128 stands for zero in the data rows.
Some points, one per row:
[158 103 113  93 128 186 134 145 108 148 123 118 127  98 143]
[144 167 133 152 126  72 159 107 124 105 149 137 136 154 106]
[ 92 132 120 122 148  37 142 145 140 108 133 115 106 157 156]
[ 83 171 191 165 145  69 130  97 125  97 149 139 185 181 101]
[127 142 167 169 138  94  99  51 125 131 121 174 194 175 132]
[160 144 104 114 131 152 211 189  94  90 156  96  99 131 131]
[148 134 101 111 128 137 171 171 122 115 135 113  85 110 137]
[160 168  99 132  99 164 189 166 124 102 153 122  68 104  73]
[ 86 110 156 128 166  72  97 125 123 137 117 127 165 160 172]
[146 124 123 116 147 124 154 141 104 118 131 122 147 143 152]
[181 138 123 134  92 199 147 128 121 130 140 124 122 102  91]
[ 78 131 171 155 152  56  86  78 137 131 123 151 181 172 145]
[134 156 150 120 129 144 175 160 118  96 159  99 133 129 101]
[131 135 103 118 108 150 141 143 137 131 138 123  81  97  79]
[147 151 130 170 121  88 114  74 124 116 129 174 159 171 117]
[154 121  80 104 107 173 141 158 135 139 121 114  62  85 124]
[ 87 125 157 131 138  93  99 114 143 132 126 127 149 143 129]
[156 101 113 115 169 121 124 131  99 133 123 111 145 144 190]
[177 121 110 109 120 191 169 168 110 120 140 108 125 103 129]
[ 78 147 171 124 137 116 130 148 134 115 138 101 159 137 116]
[101 151 154  99  94 207 151 173 150 107 155  87 114  73  47]
[199 120  92 127 120 173 165 149 110 134 141 133  93 110 141]
[182 127  96 109  93 214 157 159 125 141 128 120  82  74  95]
[129 150 113 135  98 132 141 133 147 127 132 132  84 112  86]
[113 122 190 140 151 132 102 100 116 123 136 137 224 158 138]
[124 131 134 158 136  83  94  81 134 139 117 166 154 171 143]
[108 123  97 109 131 107 123 150 143 134 115 112  79 123 143]
[128 104  94  61 125 175 140 198 142 134 112  79  65  75 131]
[139 138  82 107 102 136 150 158 140 114 122 116  38  87 120]
[ 97  98 127  95 140 125 117 158 136 134 110 102 115 127 151]
[105 106 139 108 132 133 122 151 135 124 124 105 134 115 128]
[149 134 124 158 123 108  99  64 132 148 117 176 145 155 135]
[108 135 110 126 142  73 143 148 133 112 131 100 104 139 136]
[126 164 130 145 118 103 167 131 126  99 156 133 108 148  93]
[133 155 132 157 133  77 143  99 123 110 138 150 141 173 125]
[ 80 115 134 115 148  60 123 141 135 117 122 112 114 145 160]
[176 102  35  93 114 149 168 190 126 139 112 109   9  77 154]
[133 124 141 126 135 159 160 156 105 101 148 103 145 123 124]
[160 143 109 132 126 135 155 129 122 121 126 134 109 133 113]
[135 109 126 100 136 163 148 173 115 126 132 100 132 105 150]
[135 158 166 183 130  77 104  52 124 118 138 182 196 192 123]
[ 84 123 201 135 148 127  98 112 121 125 135 131 218 154 128]
[165  94 157 139 147 191  87  90 102 156 113 152 225 150 153]
[114 103 106  98 134 126 116 158 130 137 115 105 103 107 154]
[124 119 106 110 147  88 147 150 124 120 130 116 105 134 163]
[ 93 120 139 126 154  50 128 132 128 120 114 121 130 158 169]
[ 54 118 156 140 151  37  74  79 155 142 106 145 152 167 156]
[135 119 125 133 123 132 110 109 133 142 117 143 131 129 134]
[167 139 113 168 114 125 102  58 129 147 116 189 145 145 118]
[117 131 119 120 120 141 147 159 127 112 138  97 105 110 126]
[167 128 122 122 109 197 152 150 111 131 136 117 137  98 117]
[157 118 103 113 124 145 148 144 117 127 118 115  97 116 145]
[103 157 147 157 152  31 138 102 121 100 138 139 148 183 144]
[156 109 144 110 134 219 154 166 100 124 137 104 163  96 123]
[ 90 130 148  91 124 154 147 174 142 116 143  79 118  99 101]
[102 142 151 118 124 135 146 153 131 110 147 107 132 121  94]
[130 116 127 141 132 143 101 111 125 145 121 144 162 134 141]
[155 126  96 108 132 147 187 183 104 109 141 102  93 113 150]
[ 93 111 159  99 141 161 135 169 123 119 140  85 156 106 125]
[139 132 164 151 148 128 121  96 108 121 137 150 198 164 136]
[163 113 138 112 120 210 161 150 100 120 144 106 158 113 124]
[105 153 167 124 132 135 156 164 124  96 158 100 147 135 104]
[159 104  92 133 132 123 104 109 137 153 101 155 105 123 162]
Then 40 other points, each followed by its number:
[173 106  25  86 116 134 171 199 127 135 111 103   0  74 156] 0
[146 131 113 130 117 153 131 129 128 136 123 128 115 107 119] 1
[ 75 141 179 149 145  60 101  94 144 113 133 134 168 168 124] 2
[187 130  52 116 104 159 152 135 124 143 119 131  58  91 138] 3
[141 149 129 126 135 147 165 157 125 102 156 101 112 118  95] 4
[138 114 109 123 150  98 139 138 117 133 123 131 128 148 175] 5
[191  89  53  84 106 235 141 182 127 159 111 104  55  44 137] 6
[108 167 162 141  90 163 134 112 154 118 150 128 132 110  46] 7
[164 132 126 105 111 189 156 156 111 128 142 113 108  99 108] 8
[152 135  98 113 119 134 149 145 128 127 132 124  88 116 123] 9
[112 136 151 154 124 113  91  94 135 131 128 155 169 151 118] 10
[122 135 123 139 127  88 129 116 136 119 130 135 116 147 133] 11
[175 114  91 101 138 155 195 196  97 109 134  95  73 107 161] 12
[102 125 159 151 136 104  82  77 137 142 115 151 175 152 132] 13
[172 115  68 106 104 175 156 167 127 142 123 119  51  82 122] 14
[ 81 129 177 125 132 116  85  98 130 128 128 127 176 131 113] 15
[125 135 114 120 119 128 145 158 134 120 143 117  92 105 120] 16
[149 153 125 137 107 154 162 134 120 119 144 128 122 126  91] 17
[157 127  92 106 124 158 170 176 115 115 138 102  88 104 123] 18
[162 116 110 128 152 110 151 141 101 124 125 159 130 145 171] 19
[103 154 144 135 136  70 148 129 129  97 142 123 142 161 121] 20
[163 117 140 130 109 199 116 113 132 146 118 143 144 101 112] 21
[155 126 133 125 101 204 123 118 134 154 126 133 134  90  94] 22
[ 81 130 167 146 126  83  92  89 155 131 122 138 161 150 113] 23
[ 93 151 157 159 136  58 119  92 129 115 132 146 170 170 125] 24
[ 91 127 185 155 141 105  74  70 137 131 128 156 207 161 143] 25
[176 112 102 126 114 179 126 131  97 145 118 138 114 105 138] 26
[110 142 123 130 131  82 150 149 125 108 137 117  98 147 127] 27
[100 105 107 110 139  95 104 138 148 143 107 121  94 122 154] 28
[186 109 100 105 119 218 143 156 110 141 123 118 105  88 133] 29
[140 143 108 134 115 142 149 130 125 129 125 129 102 123 104] 30
[164 112  94 101 132 177 175 189 104 123 130  92  93  96 152] 31
[127 157 142 152 124  98 127 101 131 115 134 135 140 154 111] 32
[148 116 100 134 119 120  76  82 146 161  96 168 126 128 137] 33
[164 101  80  99 131 168 151 176 111 136 119 102  82  87 158] 34
[ 88 140 195 162 154  81  99  77 127 119 138 144 227 180 131] 35
[114 121 127 140 146  75 119 123 126 130 120 138 132 154 153] 36
[152 116  91 109 122 154 137 157 126 134 118 115  85 100 137] 37
[137 131 128 118 119 163 155 150 127 118 138 108 117 109 105] 38
[191 117  33 101 114 142 170 168 124 137 113 122  18  94 150] 39
Which of these numbered points is nearest to each point below, looking only along the 5 directions in which the first points spread most? Its number follows each.
[ 87 145 213 147 148 103 102  83 123 115 148 139 237 183 116] > 35
[144 121 104 151 113 118  71  62 153 165  97 181 117 127 124] > 33
[137 167 137 159  77 150 126  94 145 129 138 154 130 124  67] > 7
[109 141 132 116 141  91 147 158 126 110 141 110 107 139 124] > 27
[ 77 110 170 125 144 119  88 116 135 137 124 121 183 143 137] > 15
[136 131 127 115 123 161 152 147 114 119 138 108 131 117 123] > 38
[ 87 140 209 154 159  95 103  86 104 115 136 135 238 180 136] > 35
[156  96 114 104 131 201 133 156 110 141 125 113 128  92 150] > 29
[126 140 157 128 118 159 138 129 105 114 147 123 160 132 106] > 17
[172 117  97 116 135 142 156 144  99 125 125 125 123 127 164] > 19
[100 162 171 171 128  72 101  64 147 119 135 165 168 172 101] > 24
[150 134 160 147 118 175 115  95 119 136 134 149 190 136 110] > 21
[ 69 148 217 161 151  75  85  68 131 110 140 146 224 186 123] > 35
[ 91 135 164 144 135  92 106 106 135 120 129 136 172 157 123] > 23
[ 72 116 137 118 151  68 121 144 146 126 120 103 106 125 152] > 28
[165 129 101 124  93 188 134 130 135 138 128 128  92  92  96] > 22
[106 141 166 157 129 102  98  77 131 135 135 153 175 157 114] > 10
[148 126 110 153 112 119  90  73 139 149 109 173 123 134 134] > 33
[183  84  45  82 112 214 136 182 130 158 101 112  47  51 148] > 6
[182 150 109 142 113 165 164 124 109 115 140 140 115 126 115] > 17
[136 114 107 129 153  81 129 130 117 130 115 145 115 145 173] > 5
[150 111  84 109 117 162 142 155 128 140 119 117  79  97 130] > 37
[ 61 146 189 152 116 103  79  86 161 133 131 136 173 144  81] > 23
[152 132 114 155 108 111  94  73 134 152  99 174 124 145 122] > 33
[194 117  89 126 114 175 136 134 115 146 117 134 104 104 139] > 26
[ 78 126 209 146 158 101 111 107 121 114 143 123 224 171 132] > 35
[128 139 112 132 108 113 139 130 142 124 131 129  90 122 102] > 30
Here are 40 other points, each followed by its number:
[156  93 167 140 147 189  84  80 105 153 112 162 233 144 159] 0
[132 119 141 121 139 132 168 164 103 106 145 101 149 137 137] 1
[134 156 132 140  92 163 135 123 143 129 137 135 111 112  76] 2
[ 84 129 165 156 147  61  69  54 143 145 112 162 185 177 143] 3
[ 49 120 198 137 157  71  74  97 138 124 130 134 193 170 139] 4
[157  51 104 115 142 180  36  87 127 196  70 159 155 106 196] 5
[102 151 107 126 102  88 131 140 158 120 129 116  56 117  91] 6
[140 130 138 135 149 109 152 131 102 114 147 132 156 159 150] 7
[156 111 103 127 140 110 122 123 122 139 111 145 117 136 170] 8
[ 91 130 194 162 134 109  64  51 146 140 121 163 223 163 115] 9
[166 158 119 152  81 164 125  78 141 136 139 159 116 113  63] 10
[106 124 104 117 131  60 125 142 147 127 115 122  79 126 142] 11
[125 141 141 119 136 133 168 169 112 102 147 101 128 129 124] 12
[ 95 160 181 159 143  73 143 109 121 110 153 135 187 185 115] 13
[131 157 130 160 117  88 114  89 145 121 124 165 125 155 115] 14
[116 139 133 170 115  96  74  56 152 147 114 178 143 150 115] 15
[ 73 147 209 165 154  83 108  94 127 103 139 135 223 186 126] 16
[153 117  86 134 118 124 129 124 131 140 119 145  90 117 140] 17
[169 149 116 162 111 115 123  73 123 131 126 177 129 158 110] 18
[151 138 115 109 114 169 163 150 110 119 143 111  99  76 113] 19
[144 143 104 118 124 131 165 159 125 116 139 115  84 114 116] 20
[ 56 118 154 133 142  56  76 108 158 135 112 127 144 149 139] 21
[117 153 153 139 105 135 125 115 150 123 145 132 123 132  81] 22
[177 106  81  83 112 234 176 205 103 135 134  74  75  52 115] 23
[105 127  82  90 126 105 153 193 145 121 125  85  35  93 116] 24
[ 94 141 174 142 165  83 135 123 108 103 146 122 187 177 148] 25
[123 117 132 119 126 152 133 141 125 126 130 120 142 121 130] 26
[ 45 128 162 122 120  89  64  95 167 141 117 125 123 126  96] 27
[ 69 143 184 137 143  85 108 110 140 108 132 123 188 162 118] 28
[110 139 114 121 121  99 143 146 141 116 134 119  91 126 105] 29
[ 58 161 192 170 121  69  76  58 162 119 134 155 180 172  83] 30
[122 132 159 169 121 112  72  40 142 150 112 183 185 159 106] 31
[121 121 121 113 119 154 115 141 141 142 115 115 110  99 117] 32
[176 140 118 124 129 162 200 177  89  97 162 110 118 130 126] 33
[146 142  97 115 100 161 171 158 110 125 140 111  72 104  96] 34
[ 75 114 129  89 121 138 122 166 153 132 120  86 100  92 122] 35
[170 134  95 126 105 167 158 149 125 131 124 127  88  95 105] 36
[135 121  83 125 146  63 132 127 125 136 109 137  82 143 170] 37
[124 135 135 121 129 156 167 162 112  97 149 100 122 122 112] 38
[106 173 150 139  90 150 141 127 146 109 157 121 114 119  44] 39
Which of these numbered points is nearest to each point below, looking only along the 5 directions in which the first points spread most? Its number follows each.
[209 126  94 125 128 179 175 151  94 126 134 135 115 115 151] > 33
[149 154 138 130 131 147 202 167  98  89 164 104 133 136 115] > 33
[101 131 128 129 138  66 117 130 139 124 123 132 112 142 142] > 11
[119 136  70  91 126  84 189 208 139 110 135  83  12  97 131] > 24
[165 161  83 124 109 135 207 176 122  94 155 110  58 119 100] > 34
[122 124  80  92 115 116 160 190 148 133 121  93  25  85 126] > 24
[140 119 114 103 123 175 153 170 117 123 130 100 105 100 123] > 19
[107 149 131 129 114 142 123 127 144 124 151 125 121 118 101] > 22
[197 108 106 147 113 173  87  74 115 170 100 181 155 121 143] > 18
[106 146 156 118 126 104 150 148 125 106 148 111 137 143 116] > 12
[151 118 125 110 111 194 161 163 120 129 133 107 102  91 105] > 19
[155 121 115 103 115 196 158 178 120 131 139 101 103  85 106] > 19
[170 109 123 143 131 167 101  86 116 151 107 160 170 125 149] > 0
[130  51 113  97 148 173  36 101 139 191  70 139 163  94 191] > 5
[130 120 131 113 137 143 136 144 120 125 134 114 136 115 131] > 26
[124 148 126 146 113 102 108  97 141 126 125 153 120 145 109] > 14
[ 86 152 186 165 124  99  95  67 144 123 135 163 188 171  91] > 30
[139 135 143 112 120 187 166 164 123  98 153 100 133 104 101] > 38
[135 104 132 120 156 136 145 151  91 116 138 115 157 137 170] > 1
[132 132 160 151 139 133 117  98 111 121 138 159 175 155 133] > 7
[115 146 129 113 112 136 150 162 141 115 152 102 107 109 103] > 38
[ 72 142 190 137 136 103 109 106 138 119 135 120 180 152 113] > 28
[129 109 133 120 161  91 129 138 110 129 123 126 157 156 185] > 7
[132  55 108  96 152 151  51 109 132 186  81 139 153 107 201] > 5
[ 62 132 177 134 135 100  98 110 147 121 129 120 169 150 115] > 28
[135 118  87 131 137  73 124 126 133 135 114 142  82 137 167] > 37
[130 161 144 163 125  66 133  87 128 110 138 158 140 174 123] > 14
